Rotation paths and how fast each direction turns (degrees each step):
Each turn is a multiple of 5 degrees from 10 to 175, or 0.
Each row of a path follows its step; steps can be skipped.
path 1
step 0: [  1   0  -2   6  14  27 -19  11  29 -24  -8   2  14  22  18  26   6 -10
  21  27 -22 -18   6   4   5  14   2  -3   5 -10  28  11  13  16 -30  -2
  -1 -17 -18   2  -1  -3  12  -6   7 -25 -17]
step 1: [  3  12   3 -24  31  -9  -1  21  -6  -6 -26 -30 -17  -7  25  -1  24  10
 -15 -18 -11 -14  -4 -29 -13   2  16   5   2 -11  -3 -13  21  -9  31  11
   8   1  -5  -3  21 -13  24 -11   8  -8  -9]
step 2: [ 22  -6  25   3  -3  25   5   8 -36   1  -4 -19   3 -12  14   4   6  12
 -15   5  11   6  -3  27  11   2  35   1 -34  19  17 -12 -20  14  13   8
 -15  -4   7   3 -22   3  -4 -13 -15 -19  -8]
step 3: [ -3  20   7  15 -37  28 -15 -21  23  -9 -11  14  24  12   9 -18  -1  21
  13  16   5  -5  13  -9  -4  16  24 -15   2  -1 -12   9   9  -8  13   0
  16   2  11   7   9  12   3  -1  -4 -15 -44]
step 4: [-18 -24  12   2   1 -24 -14  23  20 -11  -6   3  10  12   8  -7  18  -8
   1 -20  32   4 -35 -14 -12   6  13 -33 -16   9  -9   2   6  -9   9  -3
  17 -18  -9 -12  -4  -2  30   0   7 -10  17]
step 5: [  1 -11  24 -26   4   4   1  -4  21 -24   4   2 -20  14 -23  -1   8  -5
   5 -11  -6  -7 -11  20  15 -11  16  21   1  -7 -10   7 -29  -8  25  18
  -6   6  -3  22 -37  -6   4 -33 -21  -4  -2]
step 6: [ -8 -24 -13   1  -5  15  26 -31  -8 -33  24  -4   4  17  27  -2 -15 -22
   4   0   8  -8  16  13  -3  -9   7   0  15  14  -3 -10  11  -5  19 -11
   9   1   7  14  17  14   0 -14  30 -27 -18]
step 7: [  2   3  11   1 -14  -7  -5   6  -3  24  24   5   2   0   3  20  16 -30
   0   1   6  -2 -16  -9   8   3  17  -7  -3   2 -20  -8  45  -5  -1   9
  -1  48  14 -18 -17  -7  28   2  10 -13  -1]
step 8: [  2   2   6 -15  10  23 -14  16  -5  17   0  34 -16  12   0   2  24  -2
   8   0  37 -19  -8  11  -3  -1 -27  11   1  17  14  14  14 -19   8 -10
 -20  -8  15  21  -9 -11 -21 -26 -20 -17   4]
Speeds:
[ -4 -13   4   3 -12  -2   0  -4   9   4   3   4   0   2   1   1   3  -9
  -1  -7   6   4  -8   4   3   1  -2   5   3   3  -5  -1   3   4   8   3
  -3   8   4   6   8  -1  -7  -8   2   1   1] -> 25
[  0   1   5   0   9  -2  -8  -3  -2   7   3   6  -1  13   8   4   0   2
  -1  -1  -1   6   3  -1  -1   2   2 -15   4  -1  -6   8  -7   6  -6  -2
  -1   7   2   0   3  -8  -2  -2   6   2  -4] -> 100
[-7 -4  6 -5 12  3 -6 -6 -5  8 -2 -5  3 -4  4  4 -4  4  1  5 -2 -9 -1  2
  7 -3 -4  2 -6  3  0  1  9  1  6  7  4  6  5 -4  1 11 -6  1  4 -1 -1] -> 65
[  2   2   3   7  -8  -1  -2   2   6   5 -10  -8  -1   2   6  -2   2  10
  -5  -6   2   2   3  -9   7  -7   9  -2  -8  -2   6   1  -1   9  -1   4
   2  -9   2   1   4   4  -4  -6  -2   3   0] -> 40
path 2
step 0: [ -3  17  17  -6 -24  14   8 -15  20  -4  21 -31   4  17 -18 -12   8 -23
   0 -24  15   5  22 -22  20   4  10  -3  11 -19  12 -15   6 -33  15   3
  -1 -37 -27  17   7  -7 -22   7  10   7   3]
step 1: [ 17  23  22   3 -22 -31  -3 -21 -15  14  30  25  -8  34  12   1  10 -13
  17  -1 -18   8  19 -29   9  11  18  10  15 -21   1  12 -14  11   9  16
 -10   7  -8  23 -10  -9   8 -20  12  -6   3]
step 2: [ 10   7 -33   7  -1 -13   5  -8  18  -1  31  18 -20   0  15  21  22  -4
  10   1  14  10  11  23 -27 -12  32   1  23 -22  19  22 -26   5  -9  -4
   9  16 -20   4  -7  -6 -14  13 -22   3   3]
step 3: [ -2  12  18  -6 -22  25 -36   0  23 -25  21 -22 -27 -22  -1  21  -9 -26
  -2   0   3  10  13  32  -3   9   8  -4   4 -15   4  23 -11 -17  14   4
 -18 -10   6   6  14  19 -25  -8 -13   1   2]
step 4: [ 18  11  23 -16   6  16 -18  21 -13  24  -7 -13 -16  -1   3  19  28 -21
  -9   3   9   2  34 -25  10   9 -15  14  18 -23  25   7   5  18   9  -6
 -15  -8   8   6 -21   0 -26 -27  19   3   9]
step 5: [ 10  -8   2   5   9  -4  30  11 -12  24   5  -2 -16  33   4  -4   5  15
  -2  -3  22 -11  18   7  -9  15  28   0  12  -1   9  -5 -21  13  27   7
 -38  -2 -20  11  -1 -24 -34   7 -18  22   7]
step 6: [-13  10 -15  10 -13  11   8  -8  19  -8  28 -10  -4   3 -13   7  -6  -7
   2 -36 -12  14   5  -1  35   6  35  -9   3 -16  13   9   6 -30  14 -15
 -10  -4 -23  43   5 -16 -20  10   3  21  -3]
step 7: [ 15   6  31  -8 -13 -14 -19 -20   0   4  33  -5  -3   1  -5  20  27  -7
  16   7 -21   0  13  -8  -2  12  16  11  33 -37   0  -6 -19 -27   9  -4
  -2 -13 -14  19   1  -2  26 -23  24  -9  -2]
step 8: [  9   1  -1   5 -22 -12  -7  -8  14 -14  19  26 -31  18 -10  20  34  -4
   1   7  27   0  34  -8 -25 -17  13  14  18 -14  -1  -1 -16  14 -11  17
   4  -7  -7   3 -27 -10 -19  -5 -33  -5   5]
Speeds:
[  5   0  -1  -1  -5   7 -10   1   0   8  -6   3   4   4  -1  -1  -6  -5
   2  12 -10  -4  -7  -9  -2   3  -1  11   5   1   2   2  -6   2   3   1
   5  -8  -3   4  -7  -4   1  -3   5   0  -2] -> 115
[  1  -2  -6   4  -7   3   8   5  -7   6  -1   9 -10   1   2   7  -1  -1
   0   9   0   3   2   7   3   5  -5   2  -1  -2   1  -8  -1  -6  -4   4
  -1   0   0   0  -1  -4   2  17  -6  -2   2] -> 115
[ 15 -10   2  -6   7   5  -4  16  -1   0  -7  -1   1   2   1   2   0   2
   1  -6   2  -2  -6   0   5   3  -4  -4  -6  -3  -3   1  -3  -2   1  -6
 -10   3   1   4  -1   2  -9   5   2   3  -3] -> 55
[  4   4   3   7  -1   0   4   8  -1   0  -3  -8   1  -1  -7   0  -1  -5
 -10  10   5   4   4   7   4  -8   1   6  -2   5   2  -4  -1   3  15  -6
   2   7   1  -4  -8   6   0  -3   1   3   3] -> 65
[  6   2  -8   4   4  -1   5   4   2  -8   3  -1   1   3   0   5   0   1
   3  -7  -6  -3   3   0  -6  10   4   1   6  14  -3   1  -5  10   3  -2
   4   4   6  -6  -6 -12  -4   3  -6  -1  -1] -> 110
path 3
step 0: [ 10 -25   7   7 -16  -5   5   2 -10 -27  -8  43 -14 -32  -2  -7 -22  -4
  -2  29 -27 -11 -26  -1 -19 -18  11 -19  -9  13 -14   4 -12  -5 -20   2
 -14   5   5   1  26   3  17   9   0  34  15]
step 1: [ 14  18  19  17  -8   4  27   7  26  16 -33  15   4  15 -14 -26  22 -13
   6  -6  13  19  16  14  20  28  -5   9   1  16 -15  -7  14 -31  13   6
   1  27  -4 -17 -10  14  15 -28   3  -4   2]
step 2: [  1 -22  -3 -13  -6 -17 -12  17  17   0  13  12 -28  12   0  18 -28  16
   8  36  -4  -4  -1 -30   3  11   7  -6  -2 -34  25  33   0 -23  32   9
  -1 -14   6   4  10  -9  12  -9 -12 -10  14]
step 3: [  3   8  16  15   9  -4 -12  16   1   5 -30 -27  -2  -4  10  11  24  -5
 -10  17   3   2  19   0 -13 -10   7  -1  38  12  15 -42 -11  19 -16   4
 -23   9  22  -9  -2 -13  23 -30 -14  29   5]
step 4: [  7 -12 -11 -14  -6   1   8  20 -10   8  19  -4  -3   6  19 -20 -11  -7
 -19  26   2  -4  29 -37  16  36   3  -9 -24  13 -18   5  13  12 -25  -2
  -7 -11   4  -6 -22  40  -8   9   1 -29  12]
step 5: [  3  20   1 -11  15  33 -16  11  -6  -7   1 -23  -8  12  -8  30 -21  -8
 -22 -21  26  -7 -16   1  -7   5 -15   4  20  -7  19  -1  22  12  27   7
  -4   4   5  -7   0  -3  17  -6 -18  -6 -55]
step 6: [  6 -18 -23  15   3 -12 -22  -5 -19 -28  -7  -5  11 -30  12   3 -23 -21
 -15  -9 -17  -8   9   7   1  -6  34  -4  11 -10   0 -18   6   0 -20 -40
  18 -37   2 -11   4   3 -23   0  -7 -13  21]
step 7: [ 14  29 -30  -1 -28  10  13 -18  -4  13 -12 -17 -25 -14   8 -15  -6 -15
   5 -36  -7   2   2  -4  -2 -28 -18 -12 -21  11 -12   6   1  -3 -19  18
   0  38  -5 -20 -21   3  12   1  -6  -3 -26]
step 8: [ 14  14  -7  16  21  30   5  14  -5 -10  15  36   9  -5   8   4 -27  21
   2 -16  -1  11 -37  12   8  17  12  15  -4 -31 -17  22  12 -21  -6   5
  -5  -7 -16  15  23   7  -5  -7 -26   2  27]
Speeds:
[  8   1  -1   0  -6   1  -9   5   5  -1   2   1   3   0  -8   9  -4   3
   0   1  -7   1  -9   1  -8   3  -1   4   4   0   1  -1  -1  -5  -5   5
 -10   7   9   6  -4  -4  -1  13  -4   1  -5] -> 140
[ 3  3  6 -7  4  0  0 -2 -2  4  1  0  5  6  9 -6 -4  1 -5 -1  6 -9  2  9
 -6 -5  2  5  8 -2 -9 -5  5 -5  5 -5 -5  6  6 -4  9 -1 -1  3 -6  5  8] -> 145
[  1   6  -1  -6  -2   8   7   3  -6   2   2   5   0  -6   0   4  -7   4
  -7  -9  -5   1   1   9  -3  -1  -1  -7   0   1  -1   1  -6   4  -4  -6
  12  -1   1  -5  -8  -8 -12   1  -5  -2  -3] -> 40
path 4
step 0: [ 14 -13  14   8   7   8   3 -14  44  -1   9  20   8  10 -27  -4 -14  17
   0   2   5  14   2  23  -1   3   4  30  -3  25  -3   3  -5  12   2  17
  27   3  34 -40  -9  15  17  23 -31 -20  22]
step 1: [ -1 -13 -23   9   9   0 -36  25  -7  22  10  -1  16 -15  -1 -26 -10   5
   3  -9   6 -18   5  -8 -16  14  10  44  29  -7 -30 -20  12 -14  -3  -5
  18 -22  -3 -15   9 -23 -11   2  17  31  16]
step 2: [ 18  21  -1  22  -2 -11  15 -11  25   9  11  17  -2   5  11  -5 -28  19
 -10  14   5  23  12   9 -49 -32  11 -15  21 -17 -24  27   9  17   6  -1
  -8  25   7  19  -8   3  -2   7  19  30 -21]
step 3: [-21 -10 -13  21  12  -8 -16 -36   2 -21   6   3 -30   1 -17 -16  12 -11
  19  -2   1  21 -13   6 -16   1 -10  15  -2  -1 -40 -20 -16   9  17  -1
   2 -13  25   7 -31   6 -10  18 -43 -18   9]
step 4: [ -7 -20  -5  -2  29  -5  23 -21  -7   3  16   9   1 -12 -16 -37  -7  17
 -24  -4 -12 -11  32  -8  10  37   4  16  23  19  -9   9  22 -14   0  21
 -27  -6  26 -21  -4  -4   6  -3  20  30  18]
step 5: [-21  17  15  26 -11  -5   6  27  18  -9  23  19  20  -9   8 -24 -24  14
 -18  11  28  33 -11 -25 -31 -16   8   3  14  -8   1 -28  -2   7   1  24
  -8 -19 -13   8  10   9 -20 -26  -8   9   3]
step 6: [ -1 -20 -15  26  37  26   2 -10  22  14  14  -9 -24  38   6 -26 -20  28
  14 -10  10   7   5  13   6 -41  -3  20 -14   1  -5  13  -6  10  18   3
  25   5  17  -4  -7   8  12   5 -13 -17   9]
step 7: [ -3   1 -30  21  21 -13  -8   8  -8 -12 -32   6   3 -13   2 -26   4   6
   5 -10   0  20   3  22  15  35  -7  23  33  18 -39 -14   8   9  14   8
  14 -14  -1   7   1 -31  10 -10  18  24 -16]
step 8: [  1  33  13  26   4 -16  17 -23  17   0  57  -6  22  -8  14 -22   6 -12
 -14  18  -4   6   5  12 -35  -4   9  -4  -7  12  -9  25  24  25  -8  27
  -4  -4   4  19 -10 -15  -9 -16  22  -2   5]
Speeds:
[  3 -11  -5  -2  -8  -1  -2  -8  -3  -3  -3  -1  -2  -1  -1   2  -6  -5
  -2  -3  -2   6  -8   2  -6 -10  -3  10  -4  -2   9   5  -1   3   4   5
   3  -3  12   3   3   2   3  -3  -5 -10   2] -> 120
[ -9  -6  -4   9   5   1  -3  -4  -1   0  -6  -5   3   2 -16   8  -2   6
  -1   2  -4  -2  -1  10  -3   0 -10  -8   4   3   2   2   2   6  -3  -4
  -1   1  -3  12   0  -2  -6   1   1   1  -2] -> 85
[ -1 -11   4  -8  10  -1   2   4  -3   7   1   3  -7   1  -6   6   0  -2
  -4   1   0   2  -6   1   6   3   1   8 -11   3  -7  -4  -8  11   4   6
   3   5  -3  -1  -3  -2   1   7  -1   4  -2] -> 115
[  2   6  -1   3  -2   6  -2   6   3   4   0   1  -2  -1  -5   2   1  -1
   1   4   4   4  -1  11   6 -11  -4  13   3   2  -3  -1   8  -2  -8   1
  12   3  -5  -7   4  -3   3  -3   9  -5  -5] -> 60
